In the rows, zero is written as 128.
The rows of A fall into 3 groups, and each row is roughly a mix of its group's hidden directions; one row fits no group.
A (157 x 14):
[[128 123 150 133 142 114  80 178  99  91 145 126 158 119]
 [126 146 113 104  80 162  94 140 130 108 110 141 174 141]
 [120 117 103 122 154 143 121 104  70 105  88 153 105 141]
 [103 153 140 149  94 132 125 122 118 163 157 150 176  94]
 [107  88 132 137 149 134 108  73  81 126 143 123 130 104]
 [117 133 110  98  94 151 128 113 165 135 129 168 167 164]
 [149 109 141 119 142 149  61  98 117 122 129 147  90 139]
 [108 153 163 138  92 129  85 146 100 165 153 121 146 141]
 [152 162 123 143 132 116 127 174 111 130 158 154 173  97]
 [ 87 138  85 125 122 134 157 106  85 121  91 151 110 128]
 [170 138 157 130 167 146  83 136 131 101 155  97 125 117]
 [129 124 100 119  92 135 155 117  91 101 105 138  99 177]
 [145 167 128 126 120 100 100 154  86 169 158 113 113 114]
 [115 121 145 119  93 113 115 173 162 114  87  94 101 136]
 [140 182 155 130 123 118 131 112  65 136 137 109 106 121]
 [124 122 155 113 132 133  87 142 115 155 188 114 162 148]
 [147  82 124 162 136 164 118 117 172 124 133 145 124 168]
 [130  89 150 153 143 138 147  97 114 142  86  84 100 127]
 [159 148 107 104 159 148 106 128 132  72 161 145 142 116]
 [130  94 127 128 131 104 142  92 135 124 150  69  94 103]
 [162 117 166 126 168 149 115 153 157 153 110 114 101  98]
 [171 125 162  92 151 150 128 121 159 124 165 102 149 111]
 [152 112 144  91 153 155  88 125 178 129 150 120 136 106]
 [ 97 116 128 159  85 124 161 135 149 144  74 144 140 136]
 [176 107 152 114 134 131 118 141 175 146 117 109  88 154]
 [187  94 163 126 140 105 128 121 113 137 147  96 118 100]
 [ 80 132  74 127 159 149 110 149 125 131 122 143 162 145]
 [122 155 150 129 118 107 106 132 118 158 195 156 108 115]
 [184 137 125  84 124 145 118 154 114 100 139 121  99 157]
 [ 69 143  89 125 115 110 107 154 121 108 118 167 141 127]
 [136 119 129 151 100 144 173  92 140 165  83 147 141 127]
 [119 171 145  91 104 113 129 120 153  99 171 147 157 143]
 [ 84  92  84 129 119  97 110 144 159 123 150 149 125 106]
 [158 154 103 116 107  93 117 148 102 145 159  97 127  86]
 [153 187 135 120 118 157  98 162 152 126 117 151 135 103]
 [157 132 129  70 104 160 142 124  93 137 147 126  92 140]
 [106  99  90 133 102 127 131 119 178 167 131 124 167 127]
 [115 146 119 134 124  86  99 134 169  97 170 105 101 142]
 [124 145  85 164 144  92 112 167 141 109 142 130  91 145]
 [138 136 177 137 136 147 155 118 106 137 122 177 139  82]
 [146 110 152 130 115 147 116 126 187 101 128  87 102 154]
 [106  97  97 178 132 123 123 103  95 123  90 151 126 148]
 [147 109 113 149 136 125 166  92 106 137 146 107  68 134]
 [151 144 144 106 138 147 141  92 154 150 179 124 163 101]
 [103 190 153 134 155 150 109 144  90 127 151 138 118 131]
 [119 104 129 149 138 111 140  92 147 161 157  76 121 161]
 [154  77 127 134 149 137 148 141 149 152 158 160 169 118]
 [ 90 134  99 123  85 113 115 117 171 146 143 161 158 130]
 [138 147 164 123 116 103  75 157 108 157 158 135 128 102]
 [113 102 132 167 147 157 119 101  80 136 100 120  90 135]
 [110 116 106  91 119 119 129 100 197 144 121 131 144 106]
 [131 121 100 129 170 104 100 160 149  92 126 152 139 170]
 [135 162 142 115 118 135  93 141 156 156  85 163 139 164]
 [ 89 106 126 162 164 125 117 109  73 132 106 146 116 114]
 [114 130 132 168  99  98 138 177 127 127 129 160 127  83]
 [ 96 164 101 117 121 114 117 161 133 115  85 140 108 172]
 [137 118 145 110 112 132 153 111 141 107 115  63  83 118]
 [150 134 118  77 120 140  96 118  95 109 116  78 119 111]
 [163  95 110 145 137 122 157 138  91 155 130  74 136 119]
 [118 142 100 154 132 123 110 179 130 113  93 169 101 151]
 [120 138 171 151 164 135  74 120 163 122 153 132 142 142]
 [108 101 139 172 114 112 137 146 162 119 176 154 148 106]
 [144 119 128 151 107 100 170 130  90 131  89 124  93  95]
 [181 115 115 119 136 129 139 177 158 134  93 107 110 106]
 [141  55 121 136 120 141 155 138 143 149  96 129 153 117]
 [111 146 116  70 134 118 135 120 152 139 131 136 174  84]
 [171 130 156 139  97 104 130 112  89 137 173 100 118 137]
 [175 126 168 115 128 141 110 137 157 153 176 115 103 126]
 [160 121 145  99 157  91 116 120 144 154 142 112 170  91]
 [104 112 105 171 103 114 128 149 134 119 110 130  75 165]
 [116 163 108 111 133 124 156 123 191  98 135 115 149 155]
 [131 118 131  90 140 128 105 141 166 117 145 158 145 188]
 [135 169 140 113 151 159 102 171 116 126 129 148  97 168]
 [145 163 166 152 105 172 154 138  98 128 153 113 110 145]
 [125 119 103 129 126  74 132 147 121 141 133  87  74 110]
 [ 87 158 144 123 135 114 102 176 132 113 152 168 134 152]
 [136 175 112 153 120  99 133 173 119 104 145 139 151  91]
 [102 115 124 161 128 132 150 138 143 144  66 149 117 170]
 [122  92 126 128 121 112 159  93  59 133 121 129 111 118]
 [122 159 160 100  96 126 142 109 131 123  98  72 123 103]
 [145 103  97  94 125 160 109 104 152 123 132 104 162 170]
 [111 152 105 148 134 122 156 109  73 113  84 132 114 153]
 [115 129 125  95 132 127  87 124 178 116 162 155 164 146]
 [ 90  98  88 122 122 158 163 123 124 166  95 133 129 151]
 [110 124 105  93 153  84  95 144  88 110 133 139 114  98]
 [167  75 126 148 138  90 111 142 170 138 113 121 140 116]
 [121 119 119 102 125 153 141  77 141 111  75 113 102 153]
 [112  95 130 128 160 139 158 105 155 111  90 155  87 147]
 [132 128  84 104 115 161 120 148 138 103  99 145 106 179]
 [ 98 134 112 126  99 109 103 121 205 133 136 134 130 134]
 [107 129 124 126  88  91 175  92 124 124 146 122 164 108]
 [121 148 141 139 123 128  78 184 131 106 121 155 136 165]
 [ 85 127 160 112 164 132 121  85 108  91 138 156 138 137]
 [129  92  79 124  94 138 113 128 158  95 101  95 134 142]
 [107 120 134 139 161 175 118  86  84 111 132  99 121 112]
 [104 136 156 131 114 139 105 146  96 155  77 147  90 148]
 [ 72 161 128 130  88 115 150  91 125 116 142 153 149 131]
 [154 116 130 109 155 169 114 128 108 165  92 146 136 171]
 [113 150 101 121 123 155 112 130 152  91 100 135 158 183]
 [142 104 113 170 140 115 177 146 104 172 133 147 150 127]
 [141 157 116 165 139  78 145 135 113 143 154  91 105 102]
 [123 142 135  93 126 164 158  89 117 104  79 102 137 120]
 [164 143 148 119  84  78 125 116 139 105 162 129 135 102]
 [159 131 138  79 121 173  98 116 115 138 162 119  99 111]
 [142 135 164 131 155 132 102 128 149 152 155 106 138  66]
 [121 134 121 129 105 157 170  72 124 159  89 126 115 125]
 [138 105 115  85 157 136  85  94 138 143 148 164 128 104]
 [175 118 129  94 168 146 153  87 112 142 127 102 138 116]
 [138 147 143 105 136 101  82 157  94 164 103 161 134 117]
 [ 85 158  94 118  93 112 153 113 102 118 152 141 162 135]
 [110 133 113 120 160 129  91 134 142 119 145 117 108 198]
 [165 100 147 141 109 113 110 120 198 133 123 115 128 111]
 [144 163 151 102 146 184 110 151 127 141 129 124  86 114]
 [156 121 114 105 103 139 102  80 123 153 159  81 122 131]
 [ 86 141 105  96 122 164 154 100 128 137 145 113 159  93]
 [148 109 162 123 154 118 156 103 110 133 159  98 130  75]
 [163 118 163 139 156 156 103 136 181 125 113 102 111 114]
 [125 117 138 111 136  87  99 136 119 140 160 120 162  69]
 [146  94 142 109 112 126 150 117 146 167 106 129 102  71]
 [109 138  86 159  89 105 115 155 156 128 122 161  97 143]
 [159 118 135 110 174 124  86 136  73 127 122 155 123 128]
 [125 131 107  89 134 142 162 109 195 130 108 129 151 134]
 [125 105 114 142 110 105 190 111  95 121  90 115 120 107]
 [101  98 137 161 140 100 171 130 135 136  86  95 103 130]
 [104  91 140 176 115 108 152 119 144 116 113 121  83  99]
 [150 127 133  87 149 114 122 110 167 165 104 136 174 109]
 [100 136  86 163 142 113 137 128 136  77 129 134 124 175]
 [143  86 100 146 115 132 159 133 114 133  76 120  99 161]
 [125 128  75 109  64 123 127 135 148 147 136 148 134 148]
 [106 144  95 118 126 132 119 107 172  98 102 139  98 174]
 [154 131 178 132  95 134 103 137 139 141 135  90  79 130]
 [103 117 108 125  94 128 128 101 182 101 119 146 150 168]
 [157 134 150 138 123 122 113 123  91 189 167 111 130 109]
 [122 143 127 109 158 143  68 160 166 132 139 162 133 133]
 [131 102 117 140  81 102 164 103 154 119  87 131 116 100]
 [151  87 120 111 166 139 120  97 123 133 122 109  69 137]
 [165 106 138 138 152 153 152 160 107 121  85 128 114 169]
 [111 124 106 127 145  97 149 137  82  81 143  96 101 112]
 [106 128 126 106 112 121 116 113 154 171 170 126 146 181]
 [123 125 134  77 140 171 107 102 145 112 135 161 142 167]
 [132 137 130 143  81 110 144 122 108 139 100 126  92  70]
 [ 69 132 154 124 166 152 124 107 125 166 142 144 146 110]
 [136 124 106 175 122  86 151 142  94 147 137  94 157 115]
 [158 133 175 127 123 104 113 101 147 113 171 106 144  91]
 [162 160 145 107 133 159 130 163  97 132 123 126  77 149]
 [116 166 144  91  94 176 125 148 144 116 119 134  92 145]
 [139  81 147 153 147 157 142  89 131 110 102 131  90 109]
 [138 129 150 104 160 145 169  98 130  97 113 166 122  91]
 [104 173 102 135 122 141  99 160 181 117 116 148 141 116]
 [113 130  95 150 131 115 129 138 155  94 104 130  94 187]
 [ 91 113 130 130  87  99 127 121 151 142 135 101 149  73]
 [153 117 120 133 166 108 141 111 140 108 189  96 132 103]
 [143 147 148 140 120 119  81 157  83 149 165 121 113 101]
 [155  99 163 142 124  95 147 105  76 146 136 115 105 106]
 [140 159 155 111 145 144  95 166 126 112 148 149 181 133]
 [100 142 154 118 128 146 136 102 158 102 160 136 184 150]
 [127 137  95 131 166  90 132 131 113  86 170 119  99 144]]

Here is one row from each group, named. Which group is each of the other rows in?
[130 106  84 162 141 105 145 149 146  97  91 108  95 127] => <71>
[160 135 140  84 123 132 116 151 197 131 144 131 139 121] => <67>
[111  98  84 132 166  99 149 136 129 104 153 137 169 111] => <56>

[149 155 167 127 175 134 102 166 116 127 149 129 120 167] => <67>
[146  65  94 123 133  97 145 126 153 124 109 115 160 116] => <67>
[123 148 158 136 135 143  83 117 146 156 157 126 124  70] => <67>
[124 138 120 133 142  91 124 156  94 129  99  86  76 116] => <71>
[152 120  80 119 130 154 132 113 168 106 131 137 173 158] => <71>
[177  80 117 110 147 151 123 111 133 126 164 115 154 104] => <71>
[140 105 150 128 129  65 148 101 111  90 146 128 156 123] => <67>
[133  94 144 184 108 150 128 107 120 150  98  87 137 133] => <71>
[133 126 110  86 184 135 135 133 134  81 112 105 142 152] => <71>
[144 100 122 108  77 134 107 113 115 184 131  95 132 126] => <71>
[110 126  85  96 151  93  94 106 145 144 122 171 128 119] => <56>
